One turning vector, and how many ticks it has turned
The counts run from 0 to 834.
[  0.1   8.1  30.0  26.3  29.6 -12.6   4.5  -3.9   3.6 -11.9  -6.4  -0.8
 -11.4  30.5   4.4  -1.9  -9.8 -30.6  -0.7  29.2  -0.4   3.4   1.5  -5.3
  -7.8  15.9   6.2  -6.5 -15.8  -4.3  -0.3  -0.8  -4.4  -4.8 -18.7   5.0
   7.7  -7.0  -6.0   1.5  15.3  44.2  -2.9   1.1 -11.3  10.7  -6.6  14.0
  -3.1  -6.1  -2.2  12.9 -29.8  40.4  32.7  -8.0] | 159
[ 17.4   1.4  14.3  12.0  -5.7 -16.7  -6.7 -14.8   9.2  11.6  -3.2  23.7
  14.2  15.4  -5.7 -25.2 -10.4 -20.1  25.9  40.6   0.5 -31.3 -11.5  -9.1
   1.4  12.5  -4.0 -24.7  11.2  -6.0   5.0 -21.1 -17.5  -1.3  -1.1   4.5
 -15.8  -7.3  -6.0  -4.9  20.5 -13.3 -34.5   8.0   7.5  22.3  16.5  -2.9
  -0.5   7.1   8.4   3.7 -19.5  30.8  19.0  -3.8] | 721
[  5.7  23.6  17.8  29.1  -1.6 -18.0  -4.6 -32.0  -1.5   1.7 -14.1  18.8
   8.8  13.1  -2.3 -14.5  -2.7 -18.1   8.0  33.4  -4.6 -16.8   3.3  -2.3
  -3.5  10.2  10.6  -7.9  -8.6 -20.3   5.2 -11.3 -15.7   0.2   8.5   9.3
 -13.0  -6.6 -13.9   1.7  19.2 -21.2 -13.1   0.1  -5.6  33.7  21.0 -12.8
  -0.7   8.5  -3.9  15.3 -35.1  28.8  43.8  -8.4] | 33
[  9.6 -16.2  26.8  26.5  -6.3 -15.2 -14.7  -2.8   7.9  16.1 -17.3   6.4
   5.2  19.4   9.8 -26.8 -12.1 -20.9  36.0  22.6  -1.6 -16.1 -15.4 -12.7
   6.0  21.3  -0.9  -6.9  10.8 -15.0   1.5 -14.1 -19.3 -10.0   5.6   0.0
   2.2  -3.0  11.4 -15.0  12.1  10.5 -33.1   1.0   3.3  14.7  21.3  16.4
  -8.6  -4.7   2.1 -10.4 -19.9  21.3  32.7  -8.5] | 719
[ 13.0  18.3  36.5  27.3  22.7   3.8  -5.5 -25.5   6.8  -1.6  -1.1  10.3
   2.6  49.8   9.2  -9.1  -3.4 -15.4   5.9  42.0 -18.6   6.2   8.2 -15.9
 -11.9   9.3   8.0  -8.5   2.9 -10.1  -6.9  -0.4  -2.2   5.4 -14.9  11.7
 -11.0 -15.1  -5.9  14.2  12.7  23.1 -19.4  15.0  -1.8   3.9  -8.0  -2.5
 -13.0   8.7   2.9   6.1 -25.1  35.9  11.9  11.7] | 215
[  0.3  17.5  10.4  17.0  18.1 -26.2  -2.2  -0.8  11.7  10.0 -32.9   6.7
  -4.6  12.9  22.2  -9.6  -2.7 -29.2  22.2  20.7   0.2  -3.7 -15.8  13.4
  -5.9   9.5   7.1 -12.5 -16.0   0.9  22.1 -14.9  -9.9  -0.5 -12.3 -13.6
  -0.5  -2.9  -5.4  16.7  27.2  20.0  -7.6   5.2 -19.6   1.3 -12.7   4.4
 -13.0  -7.8  -3.2  13.6 -21.0  49.4  34.1   7.7] | 23
[ -8.0   2.3  26.1  28.4  -2.1 -10.8  -5.9 -15.5  -7.3 -17.1  -8.5  -5.6
   6.1   7.4  -3.1 -13.2 -15.6 -10.1  32.8  40.7   5.2 -29.6  17.7  -3.1
  -3.8  19.3 -15.7 -29.5   8.0  -9.2 -13.3 -32.8 -11.6   0.0   7.5 -14.8
  11.0 -10.0  -0.1  -1.6 -10.6  26.2 -15.9  19.3   2.4  22.9  -0.6   6.0
   7.7   4.1 -21.1  11.2 -18.8  16.0  21.7  -0.1] | 117
[  4.8  21.3  26.0  17.3  13.8  -6.3  -8.3  -9.3 -19.2 -29.8 -11.2 -27.5
 -12.2  18.5  -5.6  -3.3 -10.2 -49.2  20.9  24.6   2.3  -1.3   7.2 -11.5
 -24.1  21.5  -3.5   6.1  -6.9  -3.2  -7.7  -5.6  21.7  17.7   4.2  -5.4
  -2.7  -5.0 -16.1   7.5  33.3   8.1  -5.1   5.5  -8.8   5.4 -20.1 -15.4
  10.6   2.1  -5.7   9.4 -26.7  32.8  12.4  -2.8] | 695
[ 13.1  29.5  25.0  26.6   8.6   0.5  -7.7   4.9 -16.4   9.8 -24.5   8.2
   0.9  35.0  16.0   4.8 -10.0 -13.3  17.4  10.8  -6.4  -1.8  -1.7  12.0
   6.9  12.5  -7.8 -21.5   0.0   3.4   2.3 -34.4   3.5  -3.9 -27.9   1.7
  -3.6  -1.9   5.5   8.9   1.4  27.6 -22.2  21.8  -2.9  12.4  -9.6   4.1
 -23.0  21.5   3.6   1.7 -32.7  36.3  15.9  -0.7] | 206
[ 12.0   1.3  38.6  22.5   4.6  -1.8 -19.6   8.5 -10.8   4.3 -31.1 -13.8
  -7.7  31.8   6.1 -25.4   0.8 -28.7  20.3   8.9 -21.8  21.9 -18.0 -25.9
  -1.4  31.1  -9.0  11.4  -2.1  -7.6   6.1  -2.6  20.0  17.4  -5.7  -1.2
  -1.0  -7.4   4.0   8.8  25.7  -4.5 -21.5  10.1  -8.9  -9.1 -18.7  -8.1
 -15.4  -8.4  -5.9 -14.9 -15.6  26.0   9.9   1.7] | 413
[ -2.8  27.2  18.0  23.1  21.5 -24.8  -9.4   5.2 -27.4 -23.5 -42.3   1.5
 -13.8  11.5   3.4  -6.1   4.5 -16.2   0.5   2.2 -12.8  11.6  -8.0 -19.1
  -5.9  28.3  -9.8   0.7 -27.6  -3.7  17.3 -20.1  25.2   4.8  -6.7  -2.9
   0.9   2.1  -8.7  15.3  17.5  18.1  -3.8   6.7 -27.7  15.8 -21.2  -4.8
  -7.9  -2.9 -13.8  12.0 -20.7  25.7  17.3 -17.5] | 286
[ 10.0  25.3  11.9  11.5  -1.6 -16.6 -20.3 -16.2  -7.9 -19.6  -7.8   6.1
  -5.2  -3.4 -12.1 -17.8 -29.0  -8.6  17.7  40.1 -10.5 -14.6   4.8   0.5
  -8.2  13.3 -33.2 -20.4  -6.0 -15.6   8.9 -13.9 -20.5  -7.0  16.1  -3.7
 -12.6  -8.7  -8.6  -4.2  24.3 -20.4 -26.8  -2.0 -20.5  19.3  -3.3  -5.6
   8.9   3.2 -38.3   3.4 -12.7  23.1  16.5  -8.8] | 177
[  9.9  37.5   4.6  11.2  20.8 -24.3  -5.6  -3.0 -11.0  -6.8 -24.7  -0.1
   7.1  12.8   0.2   4.1   4.8 -16.8  17.1  17.9 -18.1   1.2 -10.9  -1.8
   0.2  12.7  -0.6 -26.7 -11.6   1.9   3.5 -32.5  12.5   6.5 -23.4   3.6
  -1.5  -1.2  -6.3   7.0  21.4  32.9 -13.9  12.5 -12.5  11.5 -18.5  -3.3
 -16.7  13.9   9.4  13.0 -29.0  42.9   7.6  -6.7] | 614
[ 18.4  16.2   2.4   9.4  -1.1 -21.0  -0.4 -14.2   5.7 -36.1 -22.6  -7.3
 -26.5   1.0 -10.0   1.0 -11.7 -22.8  34.1  27.1   9.5  -1.7  -1.8  -8.9
 -14.2  19.9 -21.7  -7.3  -6.9  -0.8  -4.3  -0.4 -20.8 -19.2   6.4  -0.7
 -11.3   8.7   0.5  14.8   6.6  26.7 -21.1  -3.5 -19.8  18.0  -2.1  26.0
   7.8  -1.7 -17.5   7.2 -27.5  36.4  13.7 -17.2] | 376
[ 16.8   2.9  -2.2  20.0 -16.6 -21.3 -15.3  -0.2 -17.6 -12.5 -50.1   5.6
 -21.0 -12.5  -9.8 -22.9  -1.3  -7.4  30.6  13.8   2.5   3.6 -18.0 -16.3
   9.8  24.5 -19.3  -7.0 -13.4   3.6   4.7 -17.9 -13.5 -17.2  13.6  -8.5
   5.2   7.8   2.0  -3.6  -8.5  16.2 -33.6   3.0 -18.1  32.1  -6.0  16.7
  -1.6   5.8  -5.2  -6.3 -26.1  12.3  17.0 -22.1] | 787
[ 16.6  18.5  32.6  31.7  -2.5  -3.0 -15.1 -10.3  -0.5   4.9 -31.9  14.8
  -1.5  31.6   7.4 -28.8   9.2  19.3   1.3  19.5 -31.4   2.6  11.8 -16.1
   5.9  17.3  -3.4 -16.2  -8.4 -14.0  10.6 -25.1   3.6  -4.6  -3.4   4.0
   1.4  -2.5  -2.2  17.0  -3.7  10.0 -28.5  16.9  -7.7  11.9  -5.6  -2.5
 -20.8  13.1 -18.6   1.1 -14.5  19.5  14.3   2.0] | 677
[ 27.8   9.8  11.1   7.8 -11.9 -12.1 -10.8 -10.4   6.4 -26.0 -26.1   8.6
 -17.6   3.7  -8.9 -32.2  -5.6  10.4  20.5  20.2  -6.1  -5.7 -12.4 -33.8
  -9.1  25.0 -25.3 -18.9  -3.4  -7.1   2.1  -9.8 -11.6 -14.8   7.9   6.3
 -13.0  10.9   7.8   5.9  -0.9  14.8 -38.8   3.3 -11.4  20.1  15.3  25.1
   1.0  -4.7 -23.1  -7.5 -12.3  32.5   4.7 -18.2] | 320
[ 19.5   3.1   6.2   7.3  -2.4 -27.6   0.5 -16.1  17.8 -26.9 -26.5  -8.1
 -13.9  -2.7 -15.4 -38.3   8.2 -10.6  24.8  23.7  -3.6  -9.0  -8.6 -27.3
 -15.9  29.7   1.4  -1.1  -7.4 -14.9   7.0   0.0  -9.1   0.9  18.9   3.7
   0.5  20.3  -6.6  -1.9  15.1   3.5 -20.7  -1.1 -12.1  17.1   7.0  18.7
   8.8  -8.8 -14.5   5.3 -16.6  41.2  19.3 -25.4] | 779
[ 17.0  12.8  -8.5   1.0  14.3 -17.4 -23.4 -18.7 -13.8 -11.0 -12.0   3.6
   8.1 -13.6 -22.0   1.2  -4.6 -27.7  33.5  18.4 -18.7  15.0 -40.7 -32.0
  16.7  18.9 -22.5 -12.9  -5.4  -4.4 -12.7 -15.1   3.1   2.9 -13.0   2.5
   1.3  -7.0   4.3  -3.1  17.0  21.4 -24.6  11.6  -7.1  22.3 -12.2  -7.6
  -9.8   1.5  10.1   4.0 -24.3  24.2 -17.4  -8.1] | 331
[ 16.4  10.3  -4.7  20.8  -6.8 -25.3  -3.1 -12.8   4.3 -22.1 -37.7  -2.8
 -23.4  -9.9  -4.2 -11.1 -10.7 -12.4  28.1   9.1   1.7  -0.4 -15.5 -15.0
  -7.8  22.6 -16.5  -0.1 -14.0  -0.7   0.5   4.5 -18.1 -22.9   9.7  -1.6
  -8.4  15.7   1.4  11.1   3.1  24.3 -19.6  -7.7 -23.9  19.8   2.4  26.2
   0.3  -8.6 -18.2   0.9 -21.1  30.4  17.9 -23.8] | 375
[  0.7  27.4   8.5  17.6  24.1 -31.8  -0.9 -17.1  12.3   5.6 -14.1   4.3
   7.9   4.2   9.9   2.0  -4.4 -29.0  27.6  29.5   0.9  -2.7 -18.7  15.4
  -3.0  -0.3   9.2 -15.9 -10.1  -5.0   6.7 -15.4  -9.9   3.2 -13.6  -5.5
 -10.5  -9.5  -2.2  19.9  32.5   7.2  -4.8   4.9 -14.7  10.7  -9.0  -2.2
  -4.7  -4.6  -0.6  16.5 -27.2  53.8  28.3   5.2] | 24
[ 22.1   7.6  15.9   8.5  -1.6 -24.2  -1.4 -13.7   8.9 -14.1 -16.4   8.2
   1.8   9.7  -7.3 -34.4   0.0  -0.2  20.0  21.8  -8.5 -21.9  -6.2 -25.5
  -2.0  27.4  -3.4 -28.0   3.6 -20.3   3.9 -26.6  -8.2   1.2  -0.4   7.7
   2.1  10.4  -1.4 -17.1   5.9   5.4 -37.1   9.6   2.5  11.7  22.8  15.2
  -2.5   1.0  -9.2   1.0 -10.9  42.5  13.7 -20.9] | 724
[ -8.5 -11.7  33.8  30.0  13.5  -7.0  -6.9 -16.3  12.3  -9.5  -2.0   5.6
  -5.2  17.8   7.8 -11.5 -16.4 -29.5  16.4  52.1   8.3 -16.2  16.8  -8.8
 -13.8   6.4  -5.8 -16.5   1.2  -2.6  -9.7  -9.3 -11.9  -8.1   2.0 -14.4
  -0.6 -18.5 -11.6   8.7   8.9  19.9 -12.8   7.9  -6.7  19.4  -3.5   7.5
   9.2  -7.6 -16.3   5.3 -25.4  21.7  33.0  13.3] | 576
[  9.5  21.2  23.3  25.7   8.4  -9.0 -11.2   7.9 -27.6  -8.2 -21.8   7.2
  -1.2  17.2  -0.9  -6.5   8.1 -17.2  17.3  24.1  -8.2  -4.3   3.9 -17.4
   3.8  20.1 -14.1 -21.4  -6.3   5.7  -0.9 -44.3  23.0  12.3 -20.1  -6.5
   4.3 -11.1 -13.2   7.7   5.9  21.6 -17.9  23.4   2.2  15.1 -19.5 -14.2
  -9.0  15.1  10.9  12.5 -28.7  28.2   2.1   0.9] | 338
[ 30.1  -8.5  16.2  15.2  -9.7  -3.0 -14.5  -7.6   3.3 -12.1 -23.3  -7.6
 -26.0  10.0 -12.7 -21.7  -5.7 -14.8  40.8  22.3  -7.5  10.0 -10.9 -35.9
   1.6  25.0 -24.4  -0.7   4.0  -6.3  -9.7   2.5 -11.0 -13.8   8.2   1.1
  -1.7   5.5   7.9   0.7  -0.6  29.3 -41.0   8.3  -7.6  13.3  -3.8  27.3
  -6.0   4.7  -8.4 -16.6 -17.5  15.7  -3.1 -12.1] | 324
[-17.8   3.6  12.0  29.2  22.6 -27.4  -9.1 -34.3   8.9  -5.1 -17.0  14.0
   4.6 -10.6  11.6  -9.5  -7.7 -20.0  19.3  28.3   6.0   0.4 -27.4  -6.1
  -3.2   8.5  -5.6  -4.4 -15.3  -7.4   8.2  -1.4 -13.6  -7.8   2.3  -1.2
 -12.0 -22.4  -0.2  33.5   9.7   8.6   3.5  -0.6 -20.7  19.1  -3.5   3.2
   4.1 -28.3 -17.8  20.2 -27.1  23.2  27.9  14.9] | 297
[ 14.5  10.2  20.3  15.1  10.2 -11.2  -8.8   0.3 -13.2  -7.5 -21.9   9.6
   3.6   3.9  -2.3 -15.8   6.9 -26.0  31.5  24.4   7.0  -1.1 -11.5 -30.1
  -2.1  19.7 -22.0 -20.7   5.4   7.1  -6.6 -31.5  27.0  13.6 -12.5 -14.5
  -9.0  -8.5  -9.0  26.0  10.4   2.8 -19.1  25.0  -2.1   6.7 -16.9 -20.0
  -1.2  -1.5   3.7  14.5 -23.9  34.0 -20.6   7.7] | 470
[ 15.8  -1.4   7.6   4.5   8.5 -17.8 -19.7  -2.2   2.1 -24.9 -13.9  -4.6
 -20.7  -3.6 -17.7 -15.7 -11.4 -21.8  23.6  32.7 -10.8   7.8 -16.2 -29.0
  -3.3  26.6 -28.1  -3.7  -5.7  -5.1  -0.7  -1.7 -14.1 -18.8   5.7  -2.6
   0.3  -1.6   1.8 -13.2  15.2  22.7 -38.4  -2.7 -17.0  15.6  -7.2  20.4
  -0.8  -8.9 -23.5 -13.8 -11.2  23.1   3.8 -27.9] | 48
[ 22.9  22.7  14.2  -0.6  11.1 -14.8 -14.6   6.4 -12.8 -15.9 -21.9  -5.6
   2.8   6.8 -13.5 -21.6   5.1  -7.7  17.1  16.7 -25.3   1.5  -8.6 -23.0
  -2.2  26.6 -22.3 -23.5  -4.8  -3.0  12.3 -29.2  25.7  13.4  -4.4 -10.3
   0.1   0.2 -11.6   0.8  26.3  -2.4 -27.3  13.0 -15.9   2.2 -24.7  -7.7
  -6.9   8.1 -15.7   0.6  -6.3  34.1 -13.2  -5.8] | 2
[-13.4  32.0  25.2  24.7  21.1 -26.8  -3.4 -13.8   3.8 -20.3 -26.4  -8.5
  -1.4  13.4  19.3  -7.4  -5.3   4.9  17.9   9.3 -16.0  -6.8   6.1   7.8
 -16.8  13.1  -0.6 -21.0 -10.4 -16.8   5.2 -23.6   6.8   4.4  -2.1   1.1
  10.7   1.3   2.4  24.9   8.9  26.2   4.5  10.9 -17.6   2.1  -9.9   8.0
  -5.7 -10.5 -25.4  18.2 -13.1  39.8  30.5   7.4] | 758
[ -1.3  34.4  29.9  16.4  15.1 -15.1 -18.2 -13.6   1.4 -11.3 -24.5 -13.2
   2.9  15.9  12.8 -15.2  -9.2   8.4  24.9  11.9 -38.8   0.5   3.8  -3.8
  -0.3  21.6 -13.5 -25.1  -0.4 -27.7  -0.5 -28.1   5.7   6.5  -8.0   2.8
   7.9   1.1  13.0   6.4  12.2  19.1 -16.4  19.1 -12.0 -10.2 -13.8   8.2
 -18.8   3.2 -33.5  -2.6   1.5  32.8   9.4   3.3] | 813
[ 13.0   0.0  26.2  17.2  15.7 -10.2 -26.9   7.3 -10.7 -23.1 -16.3  -5.7
  -8.4   7.6  -6.3 -15.4 -15.7 -23.6  21.7   5.0 -13.4   6.9 -27.7 -44.2
   5.6  35.1 -28.6  -6.0   2.3  -4.0 -11.9  -5.7   8.2  -1.7 -12.1   2.6
  -3.7  -5.5   9.9  -4.6   5.7  19.3 -30.1   8.9  -7.2   1.6  -4.6  13.9
  -1.8 -16.0 -12.1 -15.8  -9.2  20.7 -10.6 -13.6] | 464
[ 16.6  38.8  19.2  12.0  23.2 -19.2  -7.0 -12.8  11.0   8.7  -6.3   7.6
   8.5  22.0   9.6 -11.9  -3.6 -13.4  12.5  17.8 -20.0  -3.1 -15.8   0.8
  -0.2  13.3  -1.7 -19.7   2.6 -17.2  10.7 -17.1   0.1   7.0 -21.7   8.7
 -19.2  -2.7  -1.4   9.6  35.5  -0.4 -20.1   9.5  -9.6  -9.0  -6.7  -4.7
 -14.2   0.1  -8.1   5.7 -13.9  59.7  13.4  12.3] | 79
[ -1.9   7.4  24.2   6.9   7.4 -20.8 -13.2 -13.2  15.1 -16.1  -0.5 -18.4
   5.5   3.9  -6.5 -22.4 -24.9  -9.0  36.5  38.3 -11.4 -27.1   4.5  -2.8
  -4.4  26.2 -10.6 -30.8   9.2 -21.7  -6.5 -24.2 -12.3   1.2  14.1  -5.6
   2.5  -4.3   4.4 -15.3  18.8  12.6 -27.9   7.2  -3.5  -1.6  -0.6  18.2
   3.8  -6.5 -27.9   3.0  -4.8  29.0  16.0  -8.0] | 584
[-18.5 -14.1  28.8  32.5   8.1  -5.0 -16.6 -29.5   6.7   1.4   3.1   8.4
   5.5   4.2   3.2 -11.9 -15.7 -27.3  26.9  50.1   5.8 -14.2  -6.6  -7.5
   1.5   6.7  -8.8 -10.4   1.5  -2.7  -9.3  -2.7 -18.0 -10.8   8.1  -9.8
  -3.1 -32.4  -1.9  12.0  10.2   2.4 -11.9   7.1  -1.9  29.3   0.0  -4.9
   6.4 -10.0 -15.8   8.5 -27.7  10.3  32.1  13.1] | 577
